0: [ 51 131 136 115 137 130  72 201  76 113 114 124 143  90 119  78  42  79
  99 127 107 151  37  73 152 111]
1: [ 72 132 167 159 132 144 105  52 230 199 109  69 132 118 157 110 183 165
 154  89 208 215 251  90  47 125]
2: [167 126 142 135 142 134 102 102 124  85 165 145 115 136 140 140 136 122
 166 146  88 147  58 115 160 130]
3: [161 107 141 160 146 125 157 107  94 181 104 123 122 175  51 136 188 155
 186 147 181 100 255 174  43 144]
4: [ 53 208 109 131 187 118 111 183 101 100 112 165 100  91  84 104 107  99
  74 115 113 105 112 116 110 124]
5: [ 45 107  79 100 108 126  43 132 142  99 127  64 121 124 160  34  82 124
  57 102 112 194   0  56 202 136]
6: [166 146 121  81 128 141 115 119 194  80 175 125 142 104 161 111 137 142
 129 148 112 157  97 121 135 104]
7: [190 124 124 138 124 137 149  87 159 128 128 177 121 156 163 162 168 135
 144 124  98 131 105 142 151 140]
8: [118  77 113  98  87 143  88 119 107  77 156 126 144  98 120 117  65 125
 139 145  76 137  47  91 181 112]
9: [ 89  80  57 132 115 129  94 156 107  91  78 166 163 190  71 119  91 115
 100 148 185 124 143 141 141 144]
10: [172 107 133  97 113 133 178 105 203 121 152 162 117 155 179 153 164 141
 112 100 151 155 117 129 159 117]
11: [141 156 170 142 101 169 174  39 219 198 105  83 137 159 219 149 242 161
 157  90 140 162 218 175  14 144]
12: [118 150 143 157 144 138 150 158 105 139 131 138 125  98  96 153 125 131
 104 101 137 100 157 140 108  99]
13: [101  56  95 155 102 126 124 113 126 130  65 157 170 215  83 158 132 135
 153 128 223 127 199 158 105 152]
14: [ 94  64  73 149 124 145  93 124 109  93  76 167 170 207  68 137 107 119
 115 155 196 133 158 150 143 138]
15: [132 116 141 104 114 172 144 126 138 116 161 152 127  87 141 148 118 134
 112 129  93 113  99 133 135  86]
16: [ 93 114 196 150 135 157 138 127 116 179  69 113 149 131 116 125 139 108
 168 114 155 151 198 120  33 122]
17: [147 140 103 121 163 100 119 184 107 111 135 183 111 130  45  98 124 115
 127 159 120 108 181 120 101 140]
18: [139 121 103  67 104 132 120 157 175  73 183 120 140 130 176 108  99 141
  70 112 113 145   5 110 213  97]
19: [115 103 137 108 123  92 122 160 131 101 151 131 133 112 120 127  80 115
 127 111 140 143 102  83 163 117]

[134 116 153 107 116 150 168 124 158 117 155 175 118 104 150 168 124 133
 133 124 122 116 113 142 148  89] 15 10 7
[184 109 101  99 114  96 102 169 160 168 119 146 151 165 145 110 127 126
 151 118 105  98 148 103 101 165] 7 17 19
[117 126  91 121 133 109  96 205  68 102 138 125 139 131  71  88  84 124
 102 143 115 104  87 114 150 127] 19 0 17
[118  91 121 100  90 155 119 112 123 106 151 127 143 100 127 136  93 132
 124 130  90 134  97 111 138 100] 15 8 19
[125 140 107 124 125 131 112  84 195 129 134 117 110 115 183 109 172 141
 122 114 118 168 101 108 122 147] 6 10 7
[ 99 116  69 107  76 126  95 130  93  99 124 119  97  95 141 105  95 125
 136 146 104 145  70  94 173 138] 8 19 2
[107 118 101 125  73 157 129  92 109 147 111 118  99 104 160 135 130 141
 125 124 122 145 114 130 150 129] 15 7 19
[175 196 192 136 195 159 198  69 148 134 138  95 120 137 125 156 213 137
 111 149 131 113 255 199  51 115] 3 11 12
[163 118  79 136 111 123  75 142  82  81 174 123 148 101 127 132  73 124
 109 183  43  87  29 122 199 131] 8 2 18
[218  95 116 101 107 117 145 121 178 201 113 135 153 168 141 145 173 150
 154 113 131  97 237 130  52 158] 3 7 16
[ 97 146 104 144 143 113  94 153  66 108 135 123 108 112  99 105  86 117
 110 149 122 113  62 124 194 125] 19 0 8
[110 119 198 166 161 164 136 102  38 112 132  31 132 108  88 162 133 123
 132 135 136 135 127 122  79  91] 12 16 15
[162 115 154 115 121 170 110  60 179 119 151  98 160 130 158 125 166 155
 152 146 130 161 132 144 106  99] 6 7 10
[ 95 127 111 108 147  99  63 171  85 102 134 119 125 110  79  61  62 107
 117 158 108 146  77  77 162 132] 0 19 8
[107  93 128 138 159 102 105 153  77  90 130 182 118 161  44 105 103 101
 129 153 148 119 130 119 169 117] 17 9 19
[115 130 120 138 135  89 125 190  96 114 141 149 137 113  89 124  90 124
 153 117 141 108 100 115 147 127] 19 12 17
[ 84 191 133 144 174 124  83 184  54  81 162 128 117  59 133 133  55 103
  99 156  77 106   0  85 205  88] 0 8 4
[118 144 136 123 119 147  95  83 170 102 151 109 146 117 195 114 141 129
 132 131 105 164  62 126 150 114] 6 2 15
[140 130 133 120 118 122 148 148 136 144 133  96 146 122 120 133 135 140
 131 119 133 131 188 114  70 123] 12 16 15
[ 94 126 104 119 137 127  79 169  76 121 150 134 128  65 103 116  65 102
  92 147  98 119  58  77 148 106] 0 8 19
[ 97  97 104  86  68 127  96 134 102 108 140 106 133  98 131  88  50 126
 121 134  85 137  48 105 181 126] 8 19 0
[ 49 147 133 134 121 110  55 110 200 161 112  65 142  86 135  63 112 149
 146 108 184 210 178  71  90 134] 1 16 19
[125 157 114 116 119 109  98 185 151 156 124 188 150 137 176 127  89 104
 108 101  78 107  69 101 150 130] 19 15 2
[120 129 146 160 151 129 157 130  82 167 105 129 121 169  69 130 164 134
 136 135 178  98 213 178  87 119] 3 12 16
[176 109 128 114 114 122 165  98 170 157 101 153 109 181 153 118 169 132
 142 104 127 143 144 143 123 166] 7 10 2
[187 107  95 153 104  98 131 143  76  87 125  99 123 138 138 126 102 131
 147 175  84  71  56 168 220 172] 2 8 7
[ 87 150 135 116 146 131 110 176 115 139 130 159 119  73 113 114  87  88
  99 128 107 140 117  82 103 115] 4 19 12
[159 120  68  75 111  87 128 175 157  61 174 162 108 121 168 119  91 129
 108 134 124 134   0  99 251 135] 18 8 19
[105 150 110  99 118 140  55 136 141  49 171  97 156  97 185  77  84 112
  99 149  75 163   0 108 210 106] 18 8 5
[130  76 105 135  62 139 134  70 106 148 110  90 128 123 136 150 140 158
 188 142 137 135 146 128 116 139] 7 15 2
[146  86 179 150 132 136 131  45 145 185 125 185 131 142 108 154 140 106
 142 128 109 138 206 135  91 133] 16 7 12
[ 62 171  60 142 157 122  56 209  69  85 111 119 138 106  93  98  76 124
  88 139 115  86  37 108 156 131] 0 4 19
[136  83 132 122  80 156 136  82 137 144 123 106 142 136 128 131 145 141
 170 131 104 147 185 118  69 136] 16 7 15
[134 145 185 191 150 129 208  72 140 225  77 143 101 159  98 163 219 145
 188  99 200 115 255 184  18 148] 3 16 11
[191  87 100  67 103  84 102 162 143 146 129 103 154 166 132  82  99 131
 132 128 117 105 130 108 139 167] 19 6 17
[166 118 165 140 113 157 255 105 167 163 125 162 104 137 164 231 211 153
 146 102 168 100 229 176  69 101] 11 10 3
[232  96 120  86 116 117 139 113 167 162 141 104 161 169 145 129 161 153
 141 139 124 109 206 139  94 152] 7 10 6
[119 132 132 159 142 131 111 102  86 150 115 121 120 138  93 118 135 131
 138 147 132 120 152 144 123 131] 12 17 16
